One turn moves every row onto another: examples first, then more rows asked
kife: [-32 -13  48  15  21 -44  29  19   5   2  -5  22]
nomo: [-13 -46  16  43  15   6  36  15 -24  -4 -28  12]
muno: [ 17  28  32 -31   7  17 -13  -6   1   4 -16 -19]
Rufi: [-34  10  -6   5  45 -10 -32  -7  -9  38   2  20]
gezi: [ 15  15  25 -31  -5  22 -22   7   4  23 -24 -16]
naten: [-56 -26  34   4  23 -36  20  15   1  16  -8  21]
Lorob: [  3  21  14 -39  13  14 -18  -8   0  24 -19 -24]
kapat: [-31 -29  42   8   7 -35  16  29   0  18  -8  36]
Dopu: [-21  27  47  26  40  15 -12  -1   5 -20   4  15]
pefoz: [-11  11 -13   6  10  25  10 -27 -23  25  13 -33]
Nez: [ 28  18  16  18  -2  27  15 -15 -28   0  18 -12]
Kiput: [-19 -46  -9  33  25 -15  32   3 -28  15 -26   8]
kudav: [ -3   6  25  40   3  10 -25  38  19  35 -15  15]
mina: [  6  -8  -2   9 -22  48  -3   2 -25  31   7  -8]
nipu: [-16 -35   8  31  33  -8  39  -8 -36 -13 -19  16]

pefoz goes to mina
naten goes to kapat
Now find these:
Rufi goes to kudav
Lorob goes to gezi
nomo goes to nipu

